Each row is where one point has got to under a steady rotation. How many steps took it there?
The counts run from 0 to 461.
[ 24 -14 -24   6  10  -4 -15   4 -16  -3  -4 -12 -16  22 -29 -11 -15  22
  10   0   2 -21  -4   4  -8 -19 -11   7 -20 -14  12  -1 -10  15 -35 -17
   3   6 -13 -14 -13   2   2  20  -3   0  -2 -15   6  -8   4  -2  -2  14
  31 -18 -12  -1  11  20  -7  -1 -23 -15  13 -35   2  -2  -4 -25  -2   4
 -16  -8   4   7   3] : 215
[ 26  10 -25  -8  -7  -6  -8  -4 -14   9 -15 -14 -26  24 -20 -13 -15  18
  18   8  11   4   4   3  -4 -23   0  -8  -7 -13   4 -12 -16   0 -21 -30
   0  -5   2 -18 -19   5  -1  15   2  -8   7   4  16  -9  -2  -6   0   3
  30 -19  10   4   0  31  -2   5 -25 -21  18 -12  -5   1  -4 -22   1  13
 -20 -13   4  21 -11] : 117
[ 19  -4 -23   5   4   3 -12   1 -25   4  -6 -10 -18  23 -46 -25  -8   9
   5  -7  -7 -17  -8 -13 -10 -16  -9 -17 -12 -11  -1  -2 -11   4 -16 -13
 -13   9 -16  -9 -10  13  -1   2  -5   1  10   2   6   0  -1   2   2  13
  31  -9  -3   5  11  25  12 -12 -15 -28  18 -28   6   7 -14 -14  -5   1
 -30  -7   5  18  16] : 421
[ 20  -7 -18  -2   3   9 -15   5 -12  -1  -7  -8 -17  24 -32 -18 -16  15
  19   5   2 -22   2  -5   2 -16  -8   0 -13 -16   8  -9 -11  17 -30 -19
  -6   3 -11 -15  -7   5   5   8   1   1   2  -6   3  -9   5  -2  -3  23
  30 -28   5   2   1  23   7 -10 -18 -21  27 -33   1  -1  -1 -26  -1   6
 -17 -12  -1  10  13] : 149
[ 28  -9 -34   0  10  -5  -8  -1 -15  13  -8 -16 -19  24 -25  -1 -17  27
   7  13   8   1  -2  14  -9  -8  -3  -6  -4  -4   0   2 -17  10 -20 -26
  -7   1 -15  -9 -25  12  -5  14  -2  -9   6   1  12  -7  -7  -1  -3   1
  32  -8  -7   4   4  26  -2   1 -32  -9  20 -17   3   5  -3 -24  -2  10
 -25 -11   4  19  -9] : 50
[ 18  -4 -26  -8   8   6 -10   3 -18  13 -15 -15 -23  25 -39 -18  -9  11
  19  -1   2  -6   1   6   1  -7  -6 -14 -10  -2  -2 -10 -12   4 -16 -23
 -13  -1 -17 -14  -8  21   4   8   3   2   8   3   4  -3   2   8   4  12
  33 -21   6   4   5  26  10 -12 -19 -22  22 -19  11  -1  -8 -13   3   9
 -24  -8  -7  30   1] : 373
[ 14  -7 -23   0   0 -18  -7   5 -18   1  -5  -8 -22  23 -42 -17 -10  17
   0 -16   9 -12 -13  -5 -24 -20  -7 -18  -9 -11  -6   3 -13  -4  -9 -19
 -16   3 -11  -6 -25  13  -9   5  -2   5   3   3   5   7  -4 -10   0   2
  34 -11   0   2  21  31   2  -2 -17 -24  10 -19   5  14 -22  -3  -5  -3
 -25  -7   8   7   2] : 14
[ 19  -6 -18  -1   3  10 -14   5 -12  -3 -10 -10 -15  26 -25 -15 -15  11
  22   3   3 -25   2  -3   8 -18 -11   7 -19 -13  12  -6  -8  13 -30 -19
  -1   2  -7 -15 -11   3   8   9   3  -1  -3  -7   4 -15   8  -1  -1  20
  30 -29   4  -2   6  22   3  -5 -21 -17  25 -32   4  -6   0 -24   4   5
 -17  -8  -6   7   4] : 151
[ 28  -6 -33  -1   9  -6  -9  -1 -15  10  -9 -16 -19  25 -22  -4 -19  28
   7  13  10   1   0  11  -9 -11  -2  -2  -5  -7   1  -1 -17   4 -18 -24
  -5   0 -12 -10 -24   9  -3  17  -2 -12   4   0  15  -7  -8  -4  -3   1
  33  -8  -6   8   7  25  -2   3 -34 -10  20 -18   0   4   0 -25   3  14
 -24 -10   7  18 -11] : 51
[ 16  -7 -26   0   7 -19 -10   3 -19   8  -9 -14 -22  22 -43 -17  -9  20
   4 -14   5  -5 -10   6 -21 -17  -7 -15 -10  -8  -2  -1 -13  -3 -14 -17
 -13   1 -15  -8 -16  14  -7  17  -3   6   3  -4   6   6  -6  -4   4   2
  33 -11  -3   2  18  30  -3  -3 -18 -24   6 -19   4  13 -19  -8  -3   3
 -22  -4   7  21  -3] : 226
[ 22 -14 -17   9  -6 -12  -6   6  -9  -6  -5 -14 -15  20 -31 -18  -4  18
  10  -7  16 -21 -14   2 -11 -29 -21  -8 -23  -8   1   6  -6   5 -18 -21
  -5  -2  -5 -12 -25  10   0  16  -4  13  -5  -5  -5 -13  -3 -14   1  -7
  30 -24  -5  -7  18  29  -6   4 -26  -9  -2 -29   6  -1 -18   2  -6  -2
 -13 -11   3   3  -5] : 448
[ 15  -8 -26 -10   4   3  -5   6 -12  11 -12 -15 -17  29 -36 -10 -10  13
  14   4  10  -7  -6   6   0  -5  -9 -13  -5  -1  -7   1 -12  -3  -5 -25
 -22  -1 -20  -6 -18  24   2   2   6   1   2   9   2  -4  -3   2   0   3
  35 -19  11   3  11  29  15 -10 -23 -13  24 -14  13   3 -11 -10   7   6
 -32  -6  -7  21  -4] : 95
[ 24   1 -23  -8  -1   7 -11   2 -13  -5 -15 -17 -23  29 -28 -25  -6  10
  22  11   6 -13   5  -4  -3 -19  -7   3 -18 -16   6 -12 -10   2 -21 -20
  -9  -6  -3 -15  -5  11   7  18  -5   1  -3   1   6 -15  -4  -2   7  11
  31 -22   8  12   8  28   1  -4 -21 -25  13 -29   5  -8   4 -13   6  11
 -13  -5   2  20   2] : 378
[ 22 -15 -24   5   9  -4 -17   3 -14   0  -3 -11 -15  20 -31 -13 -15  22
   8   2   1 -22  -5   3 -11 -16 -10   3 -19 -14  10  -3 -10  18 -34 -16
   1   7 -17 -13 -12   3   1  18  -6   1   0 -14   5  -6   2  -3  -2  15
  29 -18 -12   0  10  20  -6  -2 -21 -17  16 -34   1   1  -4 -26  -2   4
 -17  -8   6  10   6] : 214
[ 20 -12 -23   1  11  -3  -2   4 -25   8 -12 -12 -23  25 -41 -11 -11  22
   3  -6   8  -9  -5   2 -13  -4  -8 -18  -3   5  -7   7 -12   1  -3 -23
 -18   2 -19  -6 -26  20  -6  -3   0  -2   8  13   7  -5  -3  -4   1   8
  41  -6  -4   5  13  23  13  -5 -26 -18  20 -17  16   3  -9  -4   2   5
 -24 -10  -1  11  -1] : 31
[ 28 -14 -28   7  14   2  -7   1 -17   9  -7 -11 -18  21 -29  -3 -19  28
   2   9   4 -10  -3   7  -8  -7  -7  -6  -5   1   1   7 -12  17 -23 -24
  -3   7 -21  -9 -26  10  -3   5  -3  -9   8   1  11 -11  -3  -2  -7   8
  35  -7 -11   4   2  17   5  -2 -31  -8  26 -23   8   0   0 -25  -2   7
 -24 -14   1  10   1] : 261
[ 14  -5 -23   5  -1 -20  -4   3 -19   0  -6 -11 -19  27 -38 -14  -7  11
   4 -18  10 -13 -16  -4 -16 -24 -11 -17 -16  -9  -2   5 -11  -9  -5 -18
 -13   4  -7  -6 -27  12  -9   9   2   3   0   0   3   4  -3  -9   1  -3
  32 -10  -1  -3  27  32  -3   2 -20 -21   9 -18   8   9 -24   3  -2   0
 -32  -3   6   9  -5] : 12
[ 18  -1 -20  12  -1   4  -3  -2 -25   2 -10 -11 -15  24 -37 -18  -6   0
  12 -14  -2 -17 -10 -17   2 -25 -16 -17 -22  -5   0   1 -10  -6  -6 -16
 -10  10  -9 -12 -22  13  -1  -1   4  -5   7   4   5  -4   6   3   6   4
  30  -6   0  -5  20  25  10  -5 -21 -19  15 -24   8  -3 -17  -1   0   3
 -41  -2  -3  16   3] : 417
[ 25  -5 -20 -10 -11   5  -9   7  -2  -8 -10 -15 -17  29 -21 -17 -10  15
  21  21  18 -19  -2   1  -1 -21 -10   4 -16 -16   1  -2 -11   5 -21 -25
 -10  -9   1 -11 -14   9   8  15  -2   3  -9   2   1 -21  -6 -11  -2  -1
  28 -30  13   6   9  33   2   0 -28 -11  14 -28   3  -6   1 -14   6   8
 -15 -10   4   4  -1] : 104
[ 20   4 -28  -4 -18   0  -3   2  -8  -1  -7 -17 -16  28 -18 -15  -9   5
  16  13  16  -8 -11  -6   3 -31 -10  -6 -17 -18  -3   1 -15 -11  -9 -22
 -11  -3   4 -10 -23  11   0  15   3  -5  -2   3   6 -10  -5  -6   1 -14
  23 -18  13   3  17  40   2   3 -28 -11  10 -19  -2   0 -12  -9   1   8
 -35  -4   5  17 -10] : 334
[ 21  -6 -24  -3   0 -14  -9   3 -10   9   0  -5 -16  18 -27  -2 -26  28
   3   0  11 -11  -9   5 -10 -19  -1  -9  -1 -13   1   0 -16  11 -27 -28
  -1   3  -8 -10 -30   2  -7   7   5  -5   9  -3  11   0   1 -14 -15   5
  31 -22   1  -5   2  27  -1  -1 -25 -12  28 -13  -7  15 -13 -28  -7   2
 -23 -18   5   0  -2] : 66
[ 21  -8 -19  -3   3   9 -15   6 -10  -2  -9  -8 -15  23 -30 -16 -16  13
  21   6   4 -26   1  -2   3 -18  -9   4 -16 -16   8  -9 -10  16 -31 -20
  -3   4 -11 -16  -8   5   8   9   1  -1   1  -5   5 -11   7  -2  -2  21
  30 -29   4  -1   3  22   5  -7 -20 -20  27 -33   2  -5  -1 -26   3   5
 -17  -9  -3   7  11] : 150
[ 24  -7 -13  15 -10   3  -4   2 -17  -3  -5  -7 -17  18 -37 -23  -5   7
  11  -6   4 -23 -13 -18  -2 -30 -21 -20 -20  -8  -4   5  -6   7 -16 -20
  -6   5  -2 -15 -25   9  -1  -6  -3   6  11   6  -1 -14   0 -11   0  -4
  27 -16  -1  -4   9  27   9  -3 -24 -15  10 -28   2  -3 -19   0 -11  -5
 -25 -13   0   4  13] : 190
[ 11   5 -20  -6  -7  -1  -7   2 -17   7  -8  -7 -21  24 -39 -19 -13   5
  13 -10   2 -12  -8 -12  -2 -21  -6 -22  -5 -13  -4  -4 -14  -7  -9 -22
 -15   3  -7 -11 -16  14  -4  -4   6  -3  11   5   8   4   0  -4  -3   7
  30 -20  15   1  10  32  14 -11 -13 -27  25 -13   2  12 -20  -9  -3   1
 -36  -9  -4  15   5] : 355
[ 18 -11 -25   9   6 -11  -8   4 -17   3  -9 -18 -11  26 -31  -7  -7  13
  12 -13  12 -16 -15   6  -3 -23 -18  -2 -26  -6   5   3  -8  -4 -15 -18
  -6   3 -11 -11 -23  11   0  19   3   2  -5 -11   0  -2   4   0   4  -1
  30 -13  -7 -10  29  29  -7   5 -27  -9   6 -26  11  -2 -19  -1   2   4
 -30   1  -4  15 -15] : 221
[ 14  -8 -26   1   7 -19  -8   2 -19  10  -8 -15 -20  25 -42 -15  -7  17
   5 -15   7  -7 -13   6 -17 -17  -8 -15 -14  -7  -4   0 -11  -6 -12 -17
 -11   1 -16  -8 -19  17  -6  15  -1   7   4  -6   3   8  -3  -2   4   0
  33 -10  -5  -1  21  30  -4  -3 -18 -22   6 -20   8  10 -22  -5  -6   3
 -26  -5   4  23  -7] : 225
[ 17  -6 -19   2   3   7 -10   6 -11   0 -13 -14 -10  27 -24 -14 -10   6
  25  -3  10 -23  -4  -1  13 -22 -17   4 -26  -7   6  -1  -5   5 -22 -19
  -4   2  -8 -15 -14   8   9  13   9   0  -7  -9   1 -15  11   4   2  10
  30 -27   5 -10  15  25   0  -1 -24 -11  18 -29  11 -12  -8 -12   8   8
 -26  -4 -11  12  -6] : 154
[ 12  -3 -22  -6  -8  -6  -2   4 -14   0  -5  -8 -17  30 -33 -11 -13   7
   7  -5  11 -15 -10 -11  -6 -20  -7 -16  -7 -12  -6   6 -13  -9   0 -21
 -19   2  -6  -4 -28  13  -5  -3   6  -5   3  10   7   2  -1  -9  -3   0
  33 -13  13   0  22  35  13  -3 -19 -21  24 -17   5  12 -19  -3   3   0
 -40  -4   1   2   0] : 77
[ 29  -1 -21  15   9   5  -6  -2 -27   0 -14 -14 -19  25 -26 -12 -13  12
  12  -2  -4 -16   4  -8   2 -23 -12  -2 -22  -6  11  -5 -10   6 -20 -16
   2  11  -9 -18 -22   1  -1   7  -1 -14   5  -1  15 -15   9   0   5  17
  34  -3 -10  -1  12  17   2   4 -29 -19  21 -28   7 -10   3 -15   5   9
 -27  -7   1  12   0] : 200
[ 21   2 -19  -4  -6  -6 -12   2 -10   3  -3  -5 -21  18 -20  -8 -23  18
  15   2  10 -13   0   0   1 -25  -5  -6  -7 -18   7  -9 -14   9 -31 -27
   5   0  -2 -17 -22  -4  -2   7   6  -7   8  -5  14  -5   6 -13 -10  11
  28 -31   8  -5  -1  27  -2   0 -22 -18  30 -17 -10   8 -10 -30  -4   5
 -21 -17   1   3  -2] : 344
[ 27  -5 -20  15   9   4  -8  -4 -25   8  -7  -8 -20  15 -34 -14 -15  17
   7  -5  -5 -13  -1  -5  -2 -16 -11 -14 -12  -1   4  -2  -9  18 -28 -22
   2  11 -14 -18 -21   5  -3  -4   0  -6  16   1   9 -11   4  -3  -3  17
  34 -11 -10  -5  -2  17   7  -3 -25 -17  25 -25   4  -1  -6 -22 -10   4
 -20 -17  -2  11   8] : 196
